Where one turn sends some rows of the set: a few examples, then the rows asked
Z_279: [ 2.57 -0.71  0.07 -1.19 -0.74  0.72  0.22 -1.09 -2.10 -0.62  0.26  0.60
 -0.04 -1.26  3.73 -0.75  0.86]
Z_722: [-1.52 -1.13  2.50 -2.16  0.74  0.06  2.81 -0.15  0.35  0.11  0.51 -2.22
 -1.23 -3.37  0.91  0.70 -0.38]
Z_567: [-0.03 -2.64 -0.57 -1.65 -2.22  1.48  0.42  0.40 -1.61 -0.47  2.48 -1.96
 -1.23  3.40  0.77  0.00  1.57]
Z_278: [-2.42  0.55  3.16 -1.58  0.30 -0.44  0.63 -0.24 -1.70 -3.52 -0.23 -2.29
 -3.00 -1.03  1.19 -0.21  0.98]
Z_679: [ 1.73 -0.16  0.14 -1.18 -1.49  0.62  0.80 -1.31 -2.04  0.26  0.23  0.30
 -0.27 -1.19  4.62 -0.15  0.41]
Z_356: [ 1.22  1.17  2.02 -1.60 -0.80  0.96  0.74 -0.86  1.16 -3.43  1.08 -1.22
 -3.92  0.22  2.04 -0.21  3.78]
Z_272: [ 2.11 -0.88 -0.43 -0.59 -1.41  0.58  0.61 -0.74 -2.06 -0.73  0.15  0.20
 -0.28 -1.52  3.79 -0.73  0.41]
Z_156: [-2.52 -1.22  0.77 -2.67 -2.86  0.16 -1.19  0.38 -0.23 -1.84 -0.56 -1.63
 -2.22  2.95  2.00 -0.94  0.95]
Z_877: [-3.09  0.99  0.12 -2.99  2.70  0.06  0.03 -0.17  0.17 -0.36  2.40 -2.52
 -1.43  0.09  3.27 -1.30  1.45]
Z_816: [ 0.16 -0.08  2.25 -1.30 -1.07  2.05  2.45  1.17 -0.76  1.41 -2.02  0.32
  0.31  0.57  1.98  0.01  3.68]
Z_673: [-1.48  1.28 -1.05 -1.33 -0.64  0.32 -0.68  0.68 -1.32  1.44  2.81 -0.39
 -2.24  2.44  1.99 -1.96  0.02]
Z_184: [ 1.08 -0.17 -0.91 -2.76  0.41 -1.82  1.38 -0.18  1.37  2.16  0.38 -2.26
 -0.42  0.40  1.61 -1.63 -0.69]
Z_476: [ 0.96 -0.81  2.19 -3.25 -1.35 -0.13  2.55 -0.64 -0.52  3.48 -2.05 -1.55
 -2.71 -0.16  1.09 -0.82  0.96]
Z_548: [-1.17 -1.49  1.92 -1.70  0.65 -1.07  0.67  2.40  0.87 -0.21  0.05 -1.69
 -2.44  3.56  3.20  1.36  2.22]
Z_628: [-1.18  1.07  2.81 -3.09 -1.64 -0.11  2.94 -1.64 -0.50 -0.35  1.08 -0.79
 -3.94  0.36 -0.06 -0.58  3.99]
Z_733: [-1.12 -0.61  1.56 -1.96  0.23 -1.14  0.36  3.01  0.47  0.37 -0.40 -1.84
 -2.71  3.17  3.14  1.79  2.21]
Z_876: [-0.18  0.16  0.16 -2.17  0.63  3.06  2.47 -0.59 -1.12  0.06  1.67 -2.14
 -2.99 -0.48 -1.85 -1.49  2.98]
Z_783: [ 0.78  1.18 -0.89 -2.53  1.34  0.76 -0.48 -2.31 -0.35  0.37  1.24 -1.83
 -1.63 -0.48  1.71  1.24 -1.19]
Z_92: [-0.88 -0.10  0.92 -1.09  1.07  3.38  1.89 -1.21 -0.23 -0.03  0.97 -1.92
 -2.78  0.57 -2.14 -1.05  2.39]
Z_712: [-1.93 -1.05  2.59 -0.14  2.12 -1.28  1.95 -0.46  1.35 -0.20 -0.01 -1.18
 -1.64  0.35  3.99 -1.96  0.47]
Z_970: [-0.25 -0.09  0.62 -1.42  1.04  3.30  2.57 -0.36 -0.03 -0.03  1.13 -2.02
 -3.01 -0.11 -1.99 -1.11  3.00]
Z_203: [ 2.31 -0.14  0.78 -1.04 -1.26  0.40 -0.21 -1.08 -1.65 -0.56  0.12  0.40
 -0.43 -1.15  4.36 -0.02  0.39]
Z_257: [-1.88 -1.41  2.14 -1.66  0.51 -1.09  1.15  2.42  1.12 -0.03 -0.40 -1.68
 -2.41  3.82  2.46  0.49  2.12]
Z_780: [-1.03 -1.46  1.83 -2.02  0.76 -1.67 -0.17  2.01  1.00 -0.25 -0.11 -1.78
 -2.39  3.54  2.74  1.14  2.60]
Z_416: [-0.36  0.45  0.99 -3.00  1.05  2.93  2.45 -0.74 -0.56 -0.51  0.84 -1.99
 -2.88 -0.37 -1.84 -1.68  2.87]
Z_122: [-1.85 -1.33  1.97 -1.15 -0.08 -1.65  0.07  2.51  1.29 -0.20  0.27 -2.12
 -2.41  3.41  2.38  0.55  1.96]
Z_513: [ 1.16  2.09  1.87 -0.88 -3.14  1.58  0.93  0.74 -2.13  1.70  0.32 -0.99
 -0.13  0.18  1.95 -1.34  0.74]
Z_710: [-0.36  0.27  1.16 -1.94  1.40  3.70  2.91 -0.45 -0.19  0.07  1.33 -1.85
 -3.07  0.11 -1.47 -1.19  2.76]
Z_533: [ 2.61 -0.99  0.66 -1.51 -1.15  0.17  0.86 -1.03 -2.34 -0.90  0.39  0.59
 -0.87 -1.33  3.90 -1.79  0.79]
Z_728: [-0.80 -1.31  0.00 -3.60  1.37 -0.44  2.06  2.81 -1.00  1.61  1.00 -2.75
 -1.86 -1.51 -0.14 -1.21  1.78]

Z_673 moves to Z_278
Z_728 moves to Z_783
Now find these:
Z_356 moves to Z_816
Z_203 moves to Z_257
Z_279 moves to Z_548
Z_679 moves to Z_122
Z_156 moves to Z_628
Z_780 moves to Z_710
Z_733 moves to Z_92
Z_722 moves to Z_184

